Where one turn sends some rows of the set: a few examples, then the rows asked:
Q_848: 0.057	1.353	0.553	-0.841	-0.285	-0.435	-1.893	0.436	0.548	-0.687	0.218	0.552	-3.264	-1.573	1.742	1.166	-0.394	-0.496	0.026	1.786	-0.016	0.573	0.726	0.449	1.863	0.714	-0.360	1.430	0.139	-0.484	0.911	1.042	-0.556	1.342	0.668	-1.170	-0.033	0.978	-0.882	-1.674	-0.651	1.965	1.170
Q_489: 0.091	-0.964	0.605	-2.439	-0.130	-1.904	-0.584	-0.972	0.520	0.150	-0.857	0.880	-1.404	-1.825	0.987	0.670	-0.742	0.396	-0.034	1.123	-1.796	0.845	-0.933	-0.307	-0.781	-0.698	-0.366	1.076	1.583	0.299	-0.228	1.800	-2.084	0.089	0.029	-0.918	-0.638	1.567	-1.234	-0.195	-1.359	0.096	1.372
Q_413: -0.177	1.660	-0.258	-0.813	-0.018	-0.057	-1.037	-0.990	-0.334	-0.108	0.126	2.646	-2.901	-1.471	1.342	0.787	-0.672	-0.675	-0.495	1.170	-0.674	1.320	-0.148	-1.559	0.483	0.427	0.987	2.074	0.353	-0.255	0.608	0.473	1.547	0.218	-0.364	-0.955	-0.691	0.844	-1.486	-0.491	-1.442	0.274	0.085
Q_699: -0.618	0.145	-1.213	-0.383	-0.392	0.475	-1.118	0.932	-0.942	0.361	0.042	1.039	-2.016	-2.408	0.334	2.718	-0.864	0.401	-0.674	0.654	-0.143	0.371	-0.287	0.500	0.790	1.093	0.330	0.695	-0.221	0.559	0.506	0.696	-0.728	-0.768	-0.462	-0.926	-1.008	1.698	-3.246	-0.408	-0.938	0.255	-0.437
Q_337: 0.027	-0.845	-1.053	-1.112	0.328	-0.110	-0.575	-0.844	-0.344	-0.673	0.390	2.578	-2.155	-1.108	-0.087	1.127	-0.233	-0.626	-0.534	0.944	-1.315	0.069	-0.353	-0.285	1.047	0.087	0.089	1.777	-0.241	-0.794	0.572	1.676	2.695	-0.138	-0.683	-0.437	-0.519	0.537	-1.462	0.083	-1.180	0.052	-0.124
Q_171: 0.498	-1.138	-0.979	-0.574	0.149	-0.773	-1.351	-0.720	-0.248	0.365	0.482	0.354	-1.673	-1.242	0.464	0.747	0.014	0.532	-2.080	0.521	-0.048	1.103	-0.727	0.315	0.732	-0.085	-2.511	0.780	-1.093	-0.529	0.994	0.384	-1.024	1.313	1.441	1.185	-0.136	1.123	-1.904	-1.484	-1.984	0.505	0.353
Q_780: -0.582	-0.377	-0.306	-1.971	0.081	-1.665	-0.217	-1.062	-0.236	-0.321	-1.824	2.534	-1.238	-2.043	0.328	0.547	-1.010	-0.209	-0.837	1.504	-1.254	1.524	-0.474	0.198	0.019	-0.658	-0.908	-0.096	0.004	-0.496	0.130	2.151	-2.529	0.193	-0.654	-0.028	-0.511	0.158	-1.764	0.006	-1.864	0.111	0.292
Q_193: -0.856	-1.059	-0.353	-2.323	0.354	-0.217	-0.296	0.597	-0.266	-0.922	-0.736	0.828	-1.770	-0.443	-0.700	0.509	0.710	-0.274	-1.098	1.163	-1.474	2.453	-1.738	0.318	-0.475	0.047	-1.465	0.476	1.571	-0.690	0.731	-0.073	-0.763	-0.249	0.279	0.056	-0.903	1.304	-1.132	0.344	-1.559	0.474	0.879
Q_519: -0.908	0.079	-0.217	-2.485	0.500	0.249	-1.421	-0.139	0.300	-0.345	1.826	1.380	-2.051	-0.679	0.066	0.664	-0.384	-0.382	-0.558	0.488	-1.649	0.713	0.378	0.883	0.498	0.012	-1.096	1.346	-0.061	-0.432	0.154	1.694	-2.509	0.513	-1.569	-0.521	0.537	-1.035	-1.120	0.732	-0.975	1.154	0.715
Q_269: 0.039	-0.412	-0.121	-1.661	0.611	-1.780	0.061	-1.298	-0.994	-0.460	-2.005	1.872	-2.048	-1.131	0.820	-0.185	-1.036	-0.530	-0.784	1.910	-0.429	0.673	0.161	0.486	0.642	-0.274	-0.436	1.246	0.616	1.033	-0.634	0.965	-1.702	0.585	0.971	-1.538	-0.691	0.955	-0.796	-0.412	-2.351	0.547	1.151
Q_206: 0.140	-0.282	-0.781	-0.349	-0.237	1.004	-1.365	0.449	-0.832	0.982	0.004	1.343	-2.453	-1.443	1.602	2.824	-0.125	0.872	0.246	-0.742	-0.160	1.049	0.221	1.770	0.535	-0.132	-0.460	0.501	0.189	-0.641	-0.433	1.194	-0.082	-0.262	0.693	-0.304	-0.362	1.026	-2.250	0.413	-0.281	0.449	0.050
Q_424: 0.219	-1.837	-0.403	-1.245	0.453	0.366	-0.525	0.640	-0.114	-0.113	0.374	-0.293	-1.994	-0.619	1.554	1.005	-0.137	0.316	-1.481	0.732	-0.312	2.001	0.476	0.067	0.396	-0.525	-1.964	0.498	-0.787	-0.313	0.774	0.621	-0.214	-0.224	0.696	-0.465	-0.744	1.983	-1.712	-1.205	-1.094	1.063	-0.919
Q_222: -0.676	-0.199	0.667	-0.720	0.945	0.380	-1.491	-0.202	0.709	0.258	0.717	1.196	-2.531	-1.223	0.319	3.102	0.014	0.857	-0.370	0.217	-0.563	1.844	1.015	-0.278	-0.440	0.028	-0.447	1.023	0.669	0.570	-0.400	0.802	1.120	-0.330	-0.645	0.307	-0.795	1.401	-1.403	0.737	-1.995	0.134	-0.534
Q_6: -1.118	0.936	-0.616	-0.679	0.939	-1.081	-2.042	-0.763	-1.203	0.469	0.225	1.576	-2.485	-0.494	0.545	0.316	0.509	-0.400	0.637	0.545	-0.211	2.128	-1.263	1.331	-0.577	0.852	-2.028	0.660	0.201	-0.322	0.589	1.397	-1.217	-0.428	-1.134	-0.116	0.840	0.611	-1.521	0.233	-2.030	0.724	1.260
Q_906: 0.232	-0.435	-1.172	-1.180	1.394	-0.344	-1.197	-0.411	-0.075	-0.599	0.291	0.145	-1.018	-0.432	0.461	-0.040	0.682	0.169	-1.677	1.003	-1.032	1.367	-0.039	-0.610	1.022	0.026	-2.325	1.291	-0.957	0.617	0.955	-0.221	0.709	-0.638	0.773	-0.489	-0.390	0.212	-2.213	-0.468	-1.079	0.351	0.057
Q_493: 1.597	0.594	-0.497	-0.562	0.846	-0.730	-1.394	-0.667	-0.092	-0.108	0.209	1.519	-1.855	-0.989	0.206	0.694	0.331	1.219	-0.605	0.965	0.318	0.565	0.201	-0.869	0.529	-0.941	-1.649	1.204	-0.240	0.195	0.288	0.898	-0.086	2.603	0.556	0.655	-0.621	0.691	-0.772	0.136	-1.875	-0.410	-0.230
Q_32: 0.702	-0.640	0.104	-0.616	-0.831	-0.486	-1.437	0.104	-0.504	0.233	1.120	1.811	-2.468	-2.679	1.150	1.701	0.436	-0.055	-0.396	1.024	-0.467	0.899	1.287	-0.865	0.778	1.405	0.419	1.361	-0.773	-0.863	0.792	1.325	-0.928	0.572	-0.374	-0.298	-1.369	1.740	-1.821	-0.482	-1.413	1.399	2.490
Q_429: -0.986	-0.931	-0.391	-0.500	-0.340	-1.325	-1.288	0.247	-1.254	-0.014	0.715	1.914	-0.947	-0.206	-0.182	1.952	-0.578	0.854	1.206	1.444	0.370	0.608	-0.109	0.404	0.406	1.868	-0.849	0.715	1.345	-0.195	-0.456	-0.267	0.024	0.722	0.157	-1.459	0.672	-0.378	-0.506	-0.128	-0.876	0.107	0.934
Q_491: 0.056	-0.324	0.844	-1.280	-0.801	-1.860	-1.144	-1.159	0.532	-0.139	0.789	0.650	-2.476	-1.260	1.084	1.384	0.344	-1.095	0.961	1.914	-0.144	0.733	0.590	-0.239	1.478	1.561	0.004	0.992	0.294	-0.156	1.263	-0.066	-0.680	0.232	-0.102	-0.614	-0.663	-0.508	-0.180	-1.813	-1.029	0.941	0.529
Q_864: 0.123	-0.725	-1.786	-1.406	-0.063	-0.544	-0.963	0.122	-0.554	-0.934	0.216	1.256	-1.761	-2.081	-0.734	0.471	-0.071	1.983	-0.787	0.774	-0.017	-0.067	-0.962	-0.608	0.805	0.543	0.291	1.170	0.458	0.007	-0.584	0.808	0.367	1.789	-1.045	-1.710	-0.651	1.565	-1.673	-0.558	-0.504	0.631	1.255
Q_144: -0.392	-1.169	0.045	-0.251	0.984	-0.681	0.887	-0.398	-0.139	-0.071	1.390	1.953	-2.725	-0.556	0.122	1.539	-0.867	0.663	-0.097	0.900	-0.894	0.776	0.730	0.106	1.037	1.375	-0.239	0.996	0.082	-1.859	-0.085	1.854	-0.493	0.731	-1.632	-0.742	0.995	0.102	-1.165	-0.791	-1.025	0.839	1.800
Q_230: 0.523	-0.453	-1.072	-1.682	0.830	0.160	-1.232	-0.704	0.822	0.408	1.866	0.283	-2.211	-0.409	0.622	0.819	-0.405	0.548	-0.328	-0.527	-0.370	1.659	-1.343	0.040	0.276	-0.213	-0.923	0.740	1.417	0.096	0.016	-0.509	-0.981	0.671	-1.166	1.256	-0.427	0.825	-0.732	0.138	-1.964	1.248	0.060
Q_95: -0.623	-0.749	-0.208	-2.363	0.788	0.286	-1.379	-1.341	0.175	0.258	-0.090	0.252	-1.469	-1.296	0.747	-0.316	-0.291	0.994	-0.224	-0.677	-0.991	1.865	-1.965	0.445	0.624	0.909	-0.771	0.652	1.080	-0.383	-1.004	0.494	-0.091	0.027	-0.044	-0.014	-0.082	0.628	-0.070	0.995	-2.179	0.688	1.036
Q_552: 0.221	-0.804	-0.503	-0.837	-0.316	-1.834	-0.188	-0.365	-0.841	0.388	0.264	2.088	-2.334	-1.717	1.376	0.829	-1.172	-0.313	0.432	1.670	-2.911	1.074	0.137	-0.785	0.851	0.341	0.292	0.109	0.695	-0.192	-0.182	0.593	-0.135	-0.307	-0.186	-0.509	-0.195	-0.831	-1.268	0.523	0.005	-0.416	0.420
Q_163: -0.630	0.594	-0.042	-0.515	0.041	-0.956	-2.004	-1.352	-0.111	-0.474	0.928	2.069	-1.652	-0.956	-0.367	1.596	-0.222	0.771	-0.167	1.499	-0.028	1.581	0.359	1.955	0.385	0.531	-1.293	0.088	-0.608	-0.816	-0.040	1.099	-1.769	-0.165	-0.799	-0.891	1.140	-0.555	-1.149	-0.008	-3.175	0.569	1.130
Q_531: -0.431	0.376	-0.384	-0.616	-1.473	0.242	-1.372	0.451	-0.167	-0.469	0.077	0.703	-3.084	-2.069	-0.077	2.748	-0.422	-0.331	-1.227	-0.828	1.061	0.880	0.251	0.745	1.395	0.884	-0.643	0.319	0.218	0.300	0.531	0.687	-1.079	-0.130	0.586	-0.375	-1.647	0.734	-1.752	0.604	-0.590	1.250	0.610
Q_399: 0.937	-0.433	-0.819	-0.762	0.894	-0.308	-0.549	-0.026	-1.508	0.431	0.493	0.423	-2.786	-1.408	-0.332	1.988	-0.700	-0.978	-0.816	0.596	0.806	1.382	-0.663	0.647	1.466	-0.265	-2.176	1.743	-0.407	0.673	1.336	0.656	-1.304	0.112	-0.627	-0.111	0.751	1.355	-1.946	0.404	-2.239	0.452	0.024
Q_9: 0.398	0.168	0.983	-0.832	0.256	-1.541	-2.003	-0.220	-0.147	-0.475	-0.980	0.498	-3.474	-1.641	-0.135	2.014	-0.828	-1.020	1.064	1.098	-0.464	0.742	-0.281	-0.576	1.035	0.729	-0.438	0.655	0.640	0.312	0.872	1.477	-0.956	0.671	0.889	-0.463	-1.657	0.484	-0.419	-1.935	-1.491	0.721	1.090
Q_450: 0.080	0.017	-0.325	-0.991	-0.349	-0.839	-0.622	-1.293	-0.802	0.594	-0.474	-1.445	-2.149	-1.399	0.039	1.230	-0.322	-0.288	-0.917	0.665	-0.988	0.627	-0.529	-1.738	0.904	0.990	-0.254	0.644	-0.177	-0.213	0.515	0.860	1.003	0.107	-0.549	-1.370	-0.382	0.772	-1.560	-1.483	-1.186	1.584	-0.431
Q_251: 0.062	0.706	-2.670	-1.071	0.235	-0.587	-1.412	-0.596	-0.007	-0.719	-0.656	0.973	-2.263	-1.205	0.615	1.210	-0.219	1.061	-0.563	0.991	-0.930	0.273	-0.758	-1.112	0.744	0.012	0.411	1.845	0.844	-0.161	0.152	0.864	1.267	0.169	-0.294	-0.349	-0.518	0.875	-1.393	-1.933	-1.242	-0.529	-0.508
Q_532: -0.140	0.603	-1.398	-0.287	0.929	-0.900	-1.096	-0.722	-1.279	0.312	0.531	1.058	-2.224	0.310	0.464	1.024	-0.135	0.458	-0.942	2.065	-0.949	1.392	-0.114	0.174	-0.282	0.918	-1.638	0.101	-1.100	-0.298	1.180	0.656	-2.124	-0.080	-0.278	-0.918	1.697	0.749	-1.506	0.091	-1.755	0.755	1.842
Q_607: -0.463	-0.046	-0.341	-0.384	0.545	-0.399	-1.232	0.037	-0.125	0.444	-0.046	-1.190	-2.741	-1.652	0.942	1.854	0.006	0.775	-0.234	0.359	-0.536	1.155	1.664	2.178	0.335	-0.029	-0.487	-0.005	0.599	-0.947	0.554	1.269	0.355	-0.644	0.403	-0.717	-0.275	-0.334	-0.714	-0.892	-0.447	1.058	0.591
Q_92: -1.043	-0.254	0.559	-0.578	-0.603	-0.781	-1.595	0.274	0.060	-1.298	0.251	1.099	-0.770	-1.080	0.323	1.790	1.337	0.666	-1.003	1.364	-0.485	1.424	-0.406	0.099	0.421	-0.007	-1.389	0.068	-0.945	-1.242	0.322	1.588	-1.614	1.223	1.151	-1.130	0.912	-0.051	-1.007	0.328	-1.843	0.089	0.350
Q_63: -0.175	0.154	-1.083	-1.669	-0.328	-1.837	-1.345	-0.631	-0.034	-0.207	-1.287	1.225	-2.753	-0.029	0.202	-0.031	-0.761	-0.463	0.480	1.865	0.661	0.767	0.975	-0.799	-0.005	1.078	-1.930	1.228	0.627	-0.484	-0.002	0.775	-1.852	-0.232	-0.670	-0.632	-0.862	0.238	-1.534	-0.968	-1.281	-0.080	2.125
Q_449: 0.275	-0.204	-1.498	-1.085	0.339	-0.336	-0.623	-0.266	-0.594	0.993	-0.710	-0.277	-2.118	-1.395	0.525	1.016	-0.564	-0.119	-0.569	0.361	-0.507	1.174	-1.661	2.194	0.720	1.558	0.257	1.286	0.920	-0.644	0.212	1.251	0.195	-0.201	0.088	0.265	-0.030	0.675	-1.337	1.542	-1.737	-0.354	1.886
Q_111: -0.580	-1.380	-0.472	-0.747	-0.263	-0.823	0.628	-0.055	0.457	-0.367	0.789	2.248	-1.052	-1.003	0.433	1.512	-0.638	1.214	0.057	1.489	-1.861	0.770	0.304	1.346	1.540	1.467	0.693	1.406	1.091	-0.538	0.677	0.167	-0.201	0.955	-0.770	-1.432	-0.698	0.220	-0.530	-0.282	-0.665	0.300	1.198
Q_614: 0.542	0.613	-0.411	-2.747	-0.599	0.261	-1.193	-0.080	0.011	0.381	1.173	0.865	-1.067	-1.552	1.031	1.079	-0.781	0.929	-0.287	-0.007	0.126	1.512	-0.131	0.370	0.048	0.401	-0.849	0.823	2.243	0.091	-0.507	0.310	-1.145	-0.858	-0.376	0.646	-0.199	0.808	-0.734	1.656	-1.647	0.762	0.587
Q_471: 0.146	-0.014	-0.112	-0.951	0.377	-0.921	-1.996	-0.062	-0.107	-0.104	-0.387	1.697	-2.949	-2.835	1.834	1.178	-1.934	-0.645	-1.238	1.927	-1.240	1.035	0.613	0.584	0.244	-0.976	-0.336	1.212	0.002	-0.504	1.865	0.656	-0.215	0.707	1.338	-0.941	0.123	0.247	-0.592	-0.257	-1.684	1.221	1.668
Q_862: 0.683	-0.593	-0.877	-2.498	1.247	-0.633	-0.684	-0.872	0.656	-0.155	-0.696	0.308	-1.878	-0.824	0.908	0.563	-1.704	-0.255	-1.568	0.295	-0.441	0.627	0.161	0.172	0.474	0.066	0.058	2.595	0.489	-0.170	-1.197	0.950	-0.907	0.554	0.479	-0.914	-0.491	-0.708	-1.352	-0.307	-2.978	0.862	1.889
Q_180: -0.093	-1.813	-0.026	-2.224	0.458	-0.842	0.772	-0.107	0.168	-0.012	0.226	2.010	-2.325	-0.296	0.801	0.798	-0.521	-0.015	-0.345	0.871	-1.094	1.153	0.803	0.766	1.632	1.887	0.148	0.375	-0.675	-0.271	-1.063	1.143	-1.287	0.873	-1.072	-1.052	-1.243	0.208	-1.234	-0.407	-1.010	0.469	2.101

Q_848 moves to -> Q_163
Q_552 moves to -> Q_193
Now find these:
Q_699 moves to -> Q_180
Q_429 moves to -> Q_449
Q_906 moves to -> Q_9

